M =
79 129 108 124
77 116 149 124
Indices start at 1.
(1, 1) => 79
(2, 2) => 116
(2, 3) => 149
(1, 2) => 129

m =
75 126 86 109
128 136 155 111
71 73 80 79
141 122 99 36
110 105 135 100
Indices start at 1.
(1, 1) = 75
(4, 1) = 141
(2, 1) = 128
(1, 4) = 109
(5, 2) = 105
(2, 2) = 136
(1, 2) = 126

arr =
[[ 56 148 147 146  53  55  52]
 [ 56 147 146 145  53  55  53]
 [146  52  53  54 148 146 149]
 [146  52  53  53 148 146 149]
 [ 59 147 146 144  54  56  53]
 [147  51  53  53 148 146 149]
 [ 55 148 146 146  53  55  52]
 [143  52  53  55 147 145 148]
 [145  51  52  54 148 146 149]
 [145  52  53  54 148 146 148]
 [ 57 147 146 145  53  55  53]]
Indices start at 1.
(1, 1) => 56
(4, 5) => 148
(1, 6) => 55
(10, 3) => 53
(10, 1) => 145
(4, 1) => 146
(7, 5) => 53
(10, 7) => 148
(6, 7) => 149
(1, 5) => 53
(8, 2) => 52
(8, 6) => 145
(9, 1) => 145
(7, 4) => 146
(2, 6) => 55
(9, 6) => 146
(2, 1) => 56
(7, 6) => 55
(9, 4) => 54
(2, 2) => 147
(5, 1) => 59
(1, 7) => 52
(5, 5) => 54
(4, 3) => 53
(11, 3) => 146
(9, 3) => 52
(11, 6) => 55
(10, 2) => 52
(3, 1) => 146
(9, 5) => 148

a =
91 112 62 111 113 87 72 117
72 113 146 81 99 113 50 142
103 66 75 104 66 152 134 102
59 140 109 48 61 119 123 76
131 94 140 113 99 136 54 72
112 90 79 86 159 120 127 119
117 88 76 97 51 104 66 148
153 120 109 53 89 58 118 119
91 68 107 56 154 130 76 92
112 48 107 95 86 107 142 93
73 136 126 123 93 53 100 75
Rows and columns are counted from 1.
row 1 col 1 = 91
row 2 col 3 = 146
row 9 col 6 = 130
row 2 col 2 = 113
row 8 col 7 = 118
row 3 col 6 = 152
row 6 col 4 = 86
row 4 col 6 = 119
row 9 col 3 = 107
row 11 col 8 = 75
row 5 col 8 = 72
row 5 col 4 = 113
row 6 col 3 = 79
row 5 col 1 = 131
row 10 col 2 = 48
row 8 col 6 = 58
row 6 col 2 = 90
row 4 col 1 = 59
row 8 col 4 = 53
row 9 col 1 = 91
row 10 col 5 = 86
row 5 col 7 = 54
row 2 col 1 = 72
row 9 col 5 = 154
row 5 col 5 = 99
row 7 col 6 = 104

X =
[[127  65  64 129 139  68  68]
 [ 98 103 102  98  97 102 102]
 [ 74 133 132  74  64 128 129]
 [ 89 114 113  89  85 112 111]
 [124  69  68 127 135  71  71]
 [ 75 133 132  73  65 129 128]
 [ 79 128 128  77  70 125 125]
 [106  92  91 107 109  92  93]
 [ 82 124 123  81  75 121 120]
 [ 69 142 141  66  55 136 136]
 [121  73  72 123 130  74  75]
 [ 94 109 108  94  91 107 107]]
Indices start at 1.
row 1 col 1	127
row 3 col 1	74
row 9 col 5	75
row 7 col 3	128
row 10 col 4	66
row 4 col 7	111
row 2 col 1	98
row 6 col 7	128
row 9 col 6	121
row 1 col 5	139
row 9 col 3	123
row 10 col 6	136
row 9 col 4	81
row 3 col 2	133
row 7 col 6	125
row 1 col 6	68
row 12 col 7	107
row 10 col 5	55
row 8 col 7	93
row 5 col 2	69
row 9 col 1	82
row 8 col 5	109
row 12 col 6	107
row 11 col 6	74
row 4 col 1	89
row 12 col 3	108

x =
[[ 82  94 101 112  95  70 109  79  94 105  91 100]
 [107 101 114 113 109 114 100  94 117  93  89  98]
 [127 108 105 100 105  80 102 149  81 103 103  92]
 [129 101  82  70 109 103  89  93 114 102  93 105]
 [ 97  98 119  91  80 109 112  85  97 108 101  85]]
Indices start at 1.
(1, 1) => 82
(1, 3) => 101
(1, 7) => 109
(3, 9) => 81
(1, 4) => 112
(1, 2) => 94
(2, 7) => 100
(2, 8) => 94
(3, 2) => 108
(3, 4) => 100
(3, 5) => 105
(5, 4) => 91
(4, 11) => 93
(2, 1) => 107
(4, 8) => 93
(5, 7) => 112
(3, 7) => 102
(5, 3) => 119
(3, 12) => 92
(5, 1) => 97

W =
68 85 85 115 87 117 149 120 78 93
54 131 126 107 122 112 125 83 85 79
134 127 112 104 128 127 112 86 133 130
80 76 74 125 83 82 77 149 106 93
57 125 102 105 85 111 142 122 82 78
76 86 85 86 114 58 55 112 80 91
65 100 122 123 116 94 102 157 90 106
107 76 56 68 112 86 97 65 79 109
113 110 94 73 91 64 46 96 101 86
115 79 103 119 76 76 50 117 120 88
69 94 100 127 67 114 136 125 94 77
Rows and columns are counted from 1.
(1, 1): 68
(7, 7): 102
(8, 6): 86
(9, 2): 110
(11, 1): 69
(8, 10): 109
(9, 3): 94
(3, 5): 128
(3, 9): 133
(6, 9): 80
(11, 7): 136
(10, 10): 88
(7, 1): 65
(4, 8): 149
(1, 4): 115
(9, 7): 46
(9, 1): 113
(10, 5): 76
(10, 9): 120
(8, 4): 68
(7, 2): 100
(3, 7): 112
(9, 6): 64
(2, 5): 122
(1, 2): 85
(11, 6): 114
(9, 8): 96
(5, 2): 125
(10, 1): 115
(10, 2): 79
(6, 8): 112
(2, 8): 83

A = ((101, 103, 103, 98, 99, 102, 104, 100, 100), (93, 103, 103, 98, 101, 102, 100, 101, 95), (101, 147, 114, 58, 99, 134, 123, 101, 100), (82, 102, 101, 102, 99, 102, 104, 109, 98), (102, 101, 87, 99, 96, 102, 104, 106, 103), (101, 103, 103, 98, 99, 102, 104, 101, 100), (101, 103, 103, 98, 99, 102, 103, 101, 100), (101, 101, 103, 98, 98, 90, 104, 101, 100), (101, 103, 103, 98, 99, 103, 104, 101, 100), (115, 103, 98, 98, 99, 102, 104, 101, 108), (101, 111, 103, 93, 100, 114, 104, 101, 100), (66, 103, 103, 99, 99, 102, 102, 102, 91), (101, 103, 103, 98, 99, 105, 104, 101, 100))
Rows and columns are counted from 1.
(1, 1) -> 101
(11, 1) -> 101
(2, 3) -> 103
(8, 7) -> 104
(5, 3) -> 87
(7, 7) -> 103
(10, 5) -> 99
(2, 8) -> 101
(10, 2) -> 103
(11, 6) -> 114
(12, 7) -> 102
(6, 9) -> 100
(6, 5) -> 99
(2, 4) -> 98
(6, 3) -> 103
(3, 9) -> 100
(7, 5) -> 99
(9, 1) -> 101
(1, 4) -> 98
(8, 3) -> 103
(1, 3) -> 103
(4, 9) -> 98
(11, 8) -> 101
(7, 2) -> 103
(1, 5) -> 99
(5, 9) -> 103
(1, 2) -> 103
(6, 6) -> 102
(11, 7) -> 104
(12, 1) -> 66
(1, 7) -> 104
(13, 8) -> 101
(5, 2) -> 101
(6, 1) -> 101
(2, 7) -> 100

grid =
140 103 99 109 120 83 139 90 109 101 99
70 98 128 110 81 103 137 106 101 100 85
119 42 80 109 75 97 118 119 107 84 109
95 99 111 98 89 97 121 91 91 95 102
80 92 109 108 91 99 138 110 103 115 118
Rows and columns are counted from 1.
(1, 1) = 140
(5, 7) = 138
(5, 4) = 108
(3, 8) = 119
(5, 9) = 103
(5, 6) = 99
(4, 3) = 111
(2, 11) = 85
(1, 3) = 99
(2, 1) = 70
(4, 5) = 89
(3, 6) = 97
(5, 2) = 92
(5, 3) = 109
(1, 11) = 99
(4, 4) = 98
(3, 11) = 109
(2, 9) = 101

B =
65 160 74 131 122
66 158 75 130 122
66 158 76 130 122
Indices start at 1.
row 1 col 1: 65
row 1 col 2: 160
row 3 col 1: 66
row 2 col 5: 122

data =
109 89 106 90 95 99 101 101 100 103 74 97
100 96 105 94 111 104 105 96 94 99 85 96
79 105 102 116 116 103 104 104 106 99 91 107
115 102 105 84 87 100 99 101 87 100 103 92
88 100 98 109 100 106 99 98 87 98 101 95
81 103 106 101 107 101 99 106 95 97 87 102
95 108 98 85 105 99 104 98 100 99 91 99
113 100 101 89 90 99 99 100 104 99 95 101
105 94 99 98 107 99 101 104 96 101 102 100
82 107 96 109 98 98 101 104 110 100 90 92
116 104 106 76 93 97 102 101 104 100 100 101
58 97 100 90 100 99 101 102 98 100 85 101
146 99 100 109 107 100 104 106 99 99 100 98
99 102 103 106 94 104 101 104 94 100 104 100
100 99 109 122 96 96 99 101 109 99 110 100
128 100 95 91 109 99 98 102 94 101 90 105
Rows and columns are counted from 1.
(1, 1)	109
(2, 3)	105
(13, 7)	104
(7, 11)	91
(9, 1)	105
(6, 10)	97
(5, 8)	98
(14, 3)	103
(6, 8)	106
(15, 9)	109
(4, 5)	87
(1, 8)	101
(1, 3)	106
(8, 2)	100
(7, 4)	85
(9, 6)	99
(13, 8)	106
(12, 10)	100
(13, 12)	98
(14, 1)	99
(1, 10)	103
(6, 11)	87
(12, 2)	97
(6, 3)	106
(2, 2)	96
(10, 6)	98
(9, 3)	99
(3, 9)	106
(14, 11)	104
(16, 8)	102
(10, 4)	109
(8, 12)	101
